In the data rows, 128 means zero.
Each pair is two rows. How far apart are they, by a hidden measure? 0 means very close, and 20 very far. Two or three weighted sums of its numbers give each row a place; it is the straight-line distance between the places.
[130 169 114 156 146 134 120 117 120  77]
[131 167 133 208 146 134  95  86 144 112] >> 7
[132 128 164  79 105 177 103 105 174 155]
[ 80 108 107 147 148 169 120  94 187 115] >> 4
[118  85 112 107  95  98 171 176 125 121]
[112  83 166 108 110 159  90 118 147 179] >> 9
[105 135 126 158 127 104 164 152 121 186]
[112  85 167 112 122 164  84 141 161 185] >> 6
[147 124 104 119 136 124 142 111  76 165]
[155  49 191 138 113 123  93 151 117 141] >> 4
[117 108  93 109 126  97 140 153 133  92]
[155 141 144 126  98 141 117 120 100 186] >> 12
[ 39 125 134 164 174 121 160 131 132 193]
[129  91 132 153 173 134 124  84 100 162] >> 12
[151  60 162 146 131 124 128 139 105 126]
[164 173 122  77 134 175 116 105 176 109] >> 3
[144 144 167  98 116 136 156 160  87 184]
[140 162 157 147 105 183 105  95 177 140] >> 1
[169 120 133 149 135 134 132  97  69 157]
[118 102 171 133  73 131 109 166 153 153] >> 9
[146 117 124 109 119 123 162 132  53 150]
[130 144 127 142 151 147 115 117 124  73] >> 8
[145  36 188 147 130 126  97 128 104 129]
[ 79 119  96 112 125 119 153 168 131 110] >> 2
[151 175 142 132 131 200  77  73 135 127]
[135 129 161  83  88  99 132 184 116 112] >> 14
[150 164 144  60 129 185 111 111 163 107]
[141  87 120  68 106 163 142 118 101 147] >> 9
[127 144 111 166 162 131 126 103 117  95]
[124  80  89 125 155 109 124  82  91 167] >> 9
[123 120 137  92 105 100 167 197 117 101]
[142 112 150 125 133 142 149 103  60 118] >> 8
[113 113 121 125 161 119 127 129 148 114]
[129 118 130 112 136 117 102 146 144  98] >> 6
[ 96 114  94 109 164 109 146 125 155 108]
[120 160 120 194 170 140 164 101 136 110] >> 4
[139 162 139 178 164 136 139 119  67 157]
[109 145 136 165 147 161 116 124 153  98] >> 3
[170 190 148 119 106 180  87 102 142 124]
[141 119 108 155 107  86 156 172 125 119] >> 6
[151 190 139 134 151 134 166 126 128  88]
[100  92 113 138 129  94 137 146 133 162] >> 11
[117 126 127 123 115  88 109 150 127 141]
[112 108 106 109 130  94 146 163 125 100] >> 3
[114  81  97 109 146 117  92  95  89 158]
[179 207 143 145 106 183 125  94 141 133] >> 4
[114  89  94 118 110  90 160 153 135 118]
[ 63 152 136 113  95 109 121 158 172 139] >> 6
[104  85 179  87  74 150 130 169 152 143]
[128 132 143 163 111 115 127 196 111 169] >> 9
[ 86 135 151 149 119 124 128 158 129 180]
[140  62 164 135 128 120  90 128 106 160] >> 7
[157  63 148 134 111 122 107 120 103 159]
[ 83  86 187  97  84 156  97 134 186 145] >> 12
[ 86 126 124 116 102 113 134 179 118 149]
[116  88  87 108 130 129  74  92 123 157] >> 7
[113  94 109 121 113  94 134 166  99 126]
[133 152 140 138 139 157 108 121 136  71] >> 5
[114  73 151 122 165 142 106 100  65 128]
[177 128 193 174  97  82 112 189 117 117] >> 10
[140  78 168 155 148 132 112 115  87 162]
[161 132 164 181  85  80 117 194 140 114] >> 10
[123 188 131 246 175 134 171  98 169 117]
[101 107 107 138 112  85 128 167 119 135] >> 10
[118 133  77 157 159 145 166  83 148 112]
[133 171 113 214 169 127 161 100 158 107] >> 5
[ 92 116 131 102 119 123 145 164 147  95]
[153 165 131  89 116 177  90  99 162 123] >> 7
[159 177 143 129  98 186  82  85 154 143]
[ 64 152 148 119  94 122 108 158 165 132] >> 12
[122 130 172 137 142 164 127 119 153  53]
[ 83 146 144 111 105 120  91 155 148 130] >> 4
[147  84 101 132  89  87 154 173 118 136]
[151 142 120  69 194 129 139  83 145  64] >> 15
[116 152 137 140 137 153 140 107 157 102]
[151 176 138 130 122 203  82  73 139 127] >> 13
[122 125 135 135  94  87 107 169 119 127]
[111 106  99 133 109  92 124 151 122 120] >> 2
[109 114 140 131 174 182 127 141 162  74]
[139 167 156 153 141 158 128 142 142  94] >> 2
[149 194  99 242 155 110 145  84 159 139]
[156 173 134 107 102 170 107 112 158 136] >> 6
[113 111 132 122  89  96 135 201 111 138]
[151  89 139 113 104 126 156 120  66 131] >> 3
[123  96 108 117 180 153 145  73  71 147]
[104 133 127 156 173 144 148 116 139  84] >> 9
[121  69 182  87 118 166  89 127 136 156]
[136  72 144 157 172 143 119 100 106 151] >> 3
[152 140 149  79 165 143 112  95 111 109]
[116 136 106 133 135 155 138 124 119  73] >> 9
[ 60 116 128 113 102 114 125 153 140 146]
[ 70 120  99 141 140  98 151 130 133 156] >> 2
[131  81 109 131 150 116 142  83  90 187]
[156 142 130  99 112 109 124 175 139  82] >> 17
[102  83 148 130 100 134 103 139 155 188]
[111 145 143 187 120 113 145 168 121 179] >> 5
[179  89 123 123 100 140 117  99 124 160]
[100 128 117 105 107 100 104 158 136 122] >> 12
[142 149 134 177  83  61  96 164 158 139]
[113 138 141 148 112  98  77 159 174 114] >> 2
[102 128 151 127 157 104  89 193 185 114]
[109 118 116 112 114 102 177 182 108 107] >> 5
[136 143 144 116 156 144 113  94 111 132]
[138 115 145 124  90 101 154 206  84 147] >> 4
[126 130 162 128 101 204  53  99 179 141]
[119 146 111 116 131 207  67  91 158 143] >> 5
[102  82 176  89  78 155 120 140 155 157]
[106  98 109  84 159 150  93  67 134 126] >> 10
[113  87 133 105 133 144 126  88 116 190]
[149  56 182 139 135 125 103 125 107 151] >> 8
